One turn moves every row onto another: examples first, then more rows asked:
fek: [ 10 -32 -11  13  13  10  -8 -22  -5  -5  -1 -27   7  -6   1  -2  24  -1
  31  32   1  -5   0  -9 -11 -10  26   9   8  -1]
Refol: [-19   5   9 -17  13  31 -20  -1   6   1  -3 -11  -4   0   0  -7  31   7
 -13  13 -14  19 -21 -16   6  15 -17   5  -7 -26]
lape: [ -4  19  14  13  -3  44  -9   1  -2  -1 -32   6 -17  29 -23  13  -9 -12
 -12   1 -10  24   1 -29 -15  18  19   8 -13   0]
Rin: [ -6   8  14 -18  13  24  -7  12   2  -1  -8 -20  -2   9   3  -7  25   2
 -25   7  -8  21 -17 -12   8  26  -9  12 -12 -28]
ridi: [-18   9  13   4   1  46 -12  -2  -1  10 -15  16 -15  16 -41  15  -6  -3
 -12  -1 -14  14 -16 -23  -8  21   8  16  -3  -6]
binil: [-19  28  12  -2  -4  16   6  27 -20   2 -14  -5   2  11 -28   3 -16 -28
  23   3   3   8  -1 -20 -23   7   1  15  23  -1]
kap: [-13   8  24 -21  12  -5 -20  25  -9   0 -21 -18  12   2  -1   5  28   2
   3   1   2   5  10  -8 -19   7 -14  26  23 -25]
rudor: [-10   4  14   7  -7 -21   3   3  27  16 -17 -22   7  29  14   8   6   3
  -9 -10  -1 -10  14  -8  17  -7  32  10 -11  20]
ril: [ 11 -41 -13   9 -10  12  -7  -8   0 -17  -7 -19  10 -13  -8 -19  22   4
  28  18  13   8  15  -9 -12 -11  26   6   8   8]
Zup: [ -6  36  18  -3   0   1  -2  20 -15 -21 -18 -10   5   2 -17   3 -31 -18
  17   5  11   4   1 -14 -16  23   7   4  21  11]
guves: [ -6   1   0  -9 -26  -4 -11  22  -6 -17 -50   6  -4  -2  -8 -14  26   7
  16 -20  -9  -9   8   9 -16 -15  -8   3   4  24]
vul: [  6  -2  -2   2   1  30 -22 -37   7 -10 -32  19  -7  16 -16  11  -8  22
  -6 -15 -16  -1   0 -15   7  12  -5   8 -29  26]
gel: [ -7 -11  -1  -1   9   6 -22 -37   4   6 -10 -11  16   0   2  -5  -2  22
  18  11   1  -8  37 -21  17 -25   9   1  -8  25]
kovim: [ 10  -3  11   3  11  24 -23 -33  15   9 -39  10   0   5 -20  21 -15  13
 -15 -15 -23  -6   7 -22  16   1  10   9 -16  22]
Zuve: [  5 -18  -6  -4   1  17 -10 -27   5   3   2  -9  19  17   7   8  -3  19
  13   3  -2  -7  47 -18  16 -19  29   6   4  10]
meso: [  8  -1   6 -13   9  34 -27 -30  17   5 -27  19   0   9 -18   7  -7  12
 -15 -19 -23  -7  13 -14  21   5  -6   6 -19  18]
lado: [-23  -1   6   3 -25 -11   7 -21  13   0  -7  -5 -14   6  -3 -16  37  -5
   8   5 -12  -2 -19   3   8 -15  19   6 -24  17]
Tonop: [  3 -15  -4  -3   5  14 -14 -23   2  12  -9 -16  18  12  11  -4  -6  20
  15   0  -2 -10  51 -20  17 -21  10   5   2  17]
gebu: [-16  18  16  13   6  19  -3 -14  -4  -2  -9   6 -19  26 -30  19  -7  -4
  -7   5  -6  24  -7 -30 -16  29  21  19  -9   4]
Puna: [-18  33  20 -11 -11  10  11  26 -18  -6 -20  -7  -3  10 -23   4 -19 -25
  22   2  11   6   9 -13 -14  10  -5   5  15  -2]
zuli: [ -4   1  15   5 -10 -21   7  -2  20  10  -7 -31  13  19  16  18  -3   0
 -10 -12  -4  -4   8 -15  19  -2  38  10   7   5]
rufi: [-16  40  22  -9  -4  14   5   8 -13 -17 -17 -10   2   7 -16   3 -16 -31
  28   8  10   8  -4 -21  -9  17 -11   3   2  -8]
nivon: [-14  13  19   8  -1  38  -9  -3   3  12 -20  15 -21  22 -32  18   1 -11
 -13  -4  -5  21  -2 -21 -15  19  18  19  -7 -12]
Gavar: [ 16  -4  -1  -4  -5  14  -2   2  -9 -31 -20 -11   4 -32 -13 -20  -1 -14
  26  19   2 -10 -29   9  -6  14   0  -4   9   8]
sibo: [-19 -16  11   6 -19 -16   2  -7  15   9 -19  -3 -13   9  -5 -13  47   6
   9   7 -11 -12  -4   4   0 -15  17  10 -20  21]
tatu: [-20   6  18  -9  14  -9 -18  19  -7  10 -26 -14   6   0  -7  23  26   3
  11 -10  -5   2   9 -16 -21  -2  -7  28  31 -18]
pefab: [ 16 -34 -14   4 -10  14  10 -25   5  -8   3  -9   8 -15   0 -14  22  -9
  27  11  -2  -5   0   1   1 -13  30  16   5   1]
zan: [ 10 -42  -9  10  -8  13   2 -16   9   1   0 -24  10 -10  -3 -18  22  -6
  22  18   8   1   3  -2  -5 -12  31  18  12  -3]
ronuk: [ 10   4  -5 -12 -15   7  10   7  -8 -20 -17  -3  14 -23 -13 -22  -4 -29
  37  -2   1 -12 -15   7  -7  -4  -6   9  16  11]
Vomi: [  9  12   6  -9  -6  16  -3  17  20  -3 -28 -17   8  17  18  -6  -8  10
 -30 -18  -5   3  -2  -3  28  19   4  -2 -19   5]
befi: [  9 -12 -10   2  12   7 -27 -27   1  -4 -23 -12  20  19  10  14  -9  22
  24  -2   1 -15  37 -16   1 -18   6   5  -1  24]
vugur: [ -7  -8  13 -13 -18  -8 -16  19  -4 -10 -43   4   1 -10  -5 -16  36  14
  16  -8  -3 -16   7  13 -16  -8 -17  11   6  11]
kugi: [  0   1   4 -15   1  39 -28 -24  11   0 -21  18   8  14 -19  13 -20  22
 -12 -15 -16  -9  18 -16  25   4  -1   1 -11  16]
mipeb: [ 17 -12   6  -9  -8  -1   5   2  -2 -29 -20 -14  13 -30 -23  -3   3 -24
  33   0   9  -6 -21  -2  -6  15  -3  12  17  -3]
merog: [ 13   4  -1 -15 -12  26 -14  22  13 -15 -26 -17  14  12  18 -10  -9  16
 -27 -14  -9   6   6  -9  22  16  -1 -15  -4   5]
bakeb: [ 11  -7   2 -18 -15   4   9   5   2 -23 -18 -10  10 -24 -25 -20   0 -30
  28   4   4 -11 -24  12   1   4  -8   6  11   7]

tatu goes to Refol
binil goes to ridi
Where do these go?
gel goes to ril
kap goes to Rin
Zup goes to gebu
Tonop goes to zan

One turn moves every row onto another: examples first, then more rows asked:
Gado: [ -5 -22  -1  32 -18   1   3  -8 -20  -4  -3 -12 -11 -14   1  17  -1 -27
 -38  -9   7 -18 -17 -23 -24   2 -15   1 -10 -19  19  15  13]
kefa: [  1  14 -17  11   1 -27 -11 -22   6  -6 -35  13 -11   9 -17   9   2 -10
  12  23   6  17 -19  21  -2  -1  24  -1 -12  -3 -13 -19 -10]
zol: [ -5   2 -16  18   5 -21  -2 -25  15   6 -43  14 -23   6 -13  -2  -3 -18
  15  14   0   5  -6  25  -2   2  16  15 -10  -1 -16 -15 -15]
gis: [ -2 -22  -1  31 -19   0   1  -5 -21  -4  -3 -12 -11 -13   3  19  -1 -26
 -40  -8   7 -16 -17 -23 -24   3 -14  -1  -8 -21  21  14  12]
Nif: [ -9  13  -3  21  11 -10   5   3  22 -13  -6   5 -17  20 -38 -13 -22  19
  -3 -15   0  -6  17 -11  15   0  11 -16   6  10  21 -11   6]
Par: [ -3 -20  -1  31 -18   0   1  -6 -21  -5  -2 -13 -10 -13   2  18  -1 -26
 -40  -7   8 -16 -18 -23 -24   2 -14  -1 -10 -20  21  15  13]
kinar: [ -7   8  -2  21  12  -9   4   6  24  -8  -9   5 -20  20 -33 -14 -24  16
  -4 -15  -2  -8  21  -8  17   4  10 -13   9   6  22 -12   5]
Vuro: [ -3 -23  -1  33 -18   1   2  -7 -20  -3  -4 -12 -12 -14   3  17  -1 -27
 -39 -10   7 -18 -15 -23 -24   3 -16   1  -9 -20  20  15  13]
faf: [  2  -4  15  11 -11   5   0   5 -29  -8   5  -7  -2 -10  -5  16  22 -35
 -25   1 -10  -7 -13 -20 -20  15 -24  25  -6 -20  22  19  11]
lepu: [ -2 -23  -1  32 -18   0   1  -6 -20  -3  -3 -12 -12 -14   4  18  -1 -27
 -40  -8   7 -17 -16 -22 -23   4 -15   0  -8 -21  20  14  12]
bikun: [  4 -21   0  -7  32  23  10   9  -4  17  -6   9 -32  -3   1  28 -17 -23
  -2   8 -17   5   1  11   9   9   0  -8  -2  20   0  -9 -39]
mivi: [  3   1 -13  15   5 -25  -9 -19  13   5 -43  14 -22   8  -9   3  -2 -18
  11  18   1   9  -6  27   1   5  19  10  -4  -8 -12 -19 -14]
Vuke: [ -6  13  -3  20  11 -11   1   6  20 -14  -5   5 -15  21 -36 -11 -22  19
  -4 -13   1  -3  16 -11  16   1  12 -18   8   8  22 -13   6]
Nok: [ 12  17  18 -17  18   1  24  32  -7  -6 -31   0   8   4 -34  22 -34  -8
   9  12 -20  12 -20 -11  -6  -8   4   4   0   7 -10 -16  18]
nikob: [ 12   2  20 -12  22   5  28  33   0   6 -41   3  -4   2 -26  15 -40 -16
   9   7 -26   3  -5  -5  -3  -1  -2  18   8   2 -11 -16  14]
Samut: [ -9 -17  -4  -2  32  28  21  -2  -1  15  -5   8 -33  -7  -7  21 -17 -24
   4   1 -17  -1  -1   6   4   3  -3  -3 -12  32  -5  -3 -40]
Vupu: [ -9  10 -20  18   4 -21   0 -30  13   0 -40  12 -18   4 -20  -2  -1 -15
  16  13   2   7 -12  20  -5  -3  17  12 -17   4 -18 -13 -13]
ran: [ -8   4  -7  -9  25  21  13  -3 -13  -4   9   5 -18  -5 -18  32 -10 -12
   2   9  -9  13 -22  -4   1  -6   4 -23 -22  38  -4  -5 -34]
lop: [  3  20  14 -14  18   4  31  24  -5  -7 -30   0   6   1 -41  17 -34  -8
  12   7 -20   8 -20 -15 -10 -12   1   8  -7  14 -14 -12  18]
tuni: [-15  -4  -8  -3  28  27  22  -8  -6   5   2   6 -25  -8 -17  24 -13 -19
   5   1 -13   3 -12  -1   0  -4  -2 -10 -23  40  -8  -1 -37]
fole: [ -1  14  14  -9  20   8  36  21  -1  -2 -36   0   1  -1 -39  11 -36 -13
  15   2 -23   1 -13 -13 -10 -11  -3  17  -7  16 -16 -10  16]
mipa: [  3   6  17  -8  22   8  35  27   2   6 -41   1  -4   0 -32  10 -40 -17
  14   2 -26  -2  -6  -7  -7  -6  -4  22   0   9 -15 -11  13]
Ruzeg: [  6   7 -14  11   3 -27 -13 -17   9   0 -39  14 -16  10 -10   8   0 -13
  10  23   4  15 -12  25   1   4  22   3  -5  -9 -11 -21 -11]
Ririb: [  0  -2  14  11 -11   5   2   3 -30  -9   6  -8  -1 -11  -7  15  23 -35
 -24   1  -9  -7 -15 -21 -22  14 -24  25  -8 -18  21  19  11]
bukat: [  1  -6  15  11 -10   6   2   5 -28  -6   3  -7  -3 -10  -5  14  21 -36
 -24   0 -11  -9 -11 -19 -21  15 -25  27  -5 -20  21  19   9]
migim: [ -3  10  -1  19  10 -12   0   8  20 -12  -6   5 -17  21 -34 -10 -22  18
  -5 -12   0  -3  18  -9  17   3  12 -18  10   5  23 -14   6]
Likod: [ -1  -6  14  13 -10   7   4   3 -27  -6   3  -8  -5 -11  -6  13  21 -37
 -23  -2 -11 -10 -10 -20 -21  14 -26  29  -6 -19  20  21   9]
Rak: [ -5   8  -1  20  12 -11   1   8  22 -10  -8   6 -20  21 -33 -12 -23  17
  -4 -13  -1  -5  21  -8  18   4  11 -15  12   4  23 -14   5]
Fimi: [ -4 -20  -2  32 -18   0   2  -8 -21  -5  -2 -13 -11 -14   1  18  -1 -26
 -39  -9   8 -17 -18 -24 -24   2 -15   0 -11 -19  20  15  13]
nuvu: [ 10 -14   2 -13  29  17   2  13 -11   9   1   8 -25   0   1  37 -14 -17
  -6  16 -11  14  -8   9  10   8   6 -21   0  17   3 -13 -36]
Bizo: [ -6  15 -19  15   2 -24  -4 -28   9  -5 -35  12 -13   6 -22   4   1 -11
  15  17   5  13 -19  18  -5  -5  20   4 -18   4 -16 -15 -10]
Madov: [ -2  -2  13  12 -11   6   3   2 -29  -9   6  -8  -2 -11  -9  14  23 -35
 -23  -1 -10  -8 -15 -21 -23  12 -25  26  -9 -17  19  21  10]
gil: [ -3  -4  13  13 -10   8   4   1 -28  -8   4  -8  -3 -11  -8  13  21 -36
 -23  -2 -11 -11 -13 -21 -23  13 -26  29  -9 -17  20  22  10]
tuv: [ 16   8  21 -17  20   1  22  37  -4   1 -36   2   2   5 -27  21 -36 -11
   7  13 -22   9 -12  -7  -3  -3   3   9   8   1  -9 -18  17]
boni: [-10  10  -3  22  12  -9   6   4  23 -10  -8   5 -19  19 -36 -14 -23  16
  -3 -17  -1  -8  20 -10  16   2  10 -13   7   9  21 -11   5]
gadug: [  5  -1  -2 -14  25  16   4   7 -16  -1   8   7 -17  -1  -9  39 -10 -11
  -4  16  -8  19 -20   1   6   0   8 -28 -11  25   1 -12 -34]

gadug goes to nuvu
boni goes to Nif
Where do these go?
gil goes to Madov
mivi goes to zol
fole goes to lop

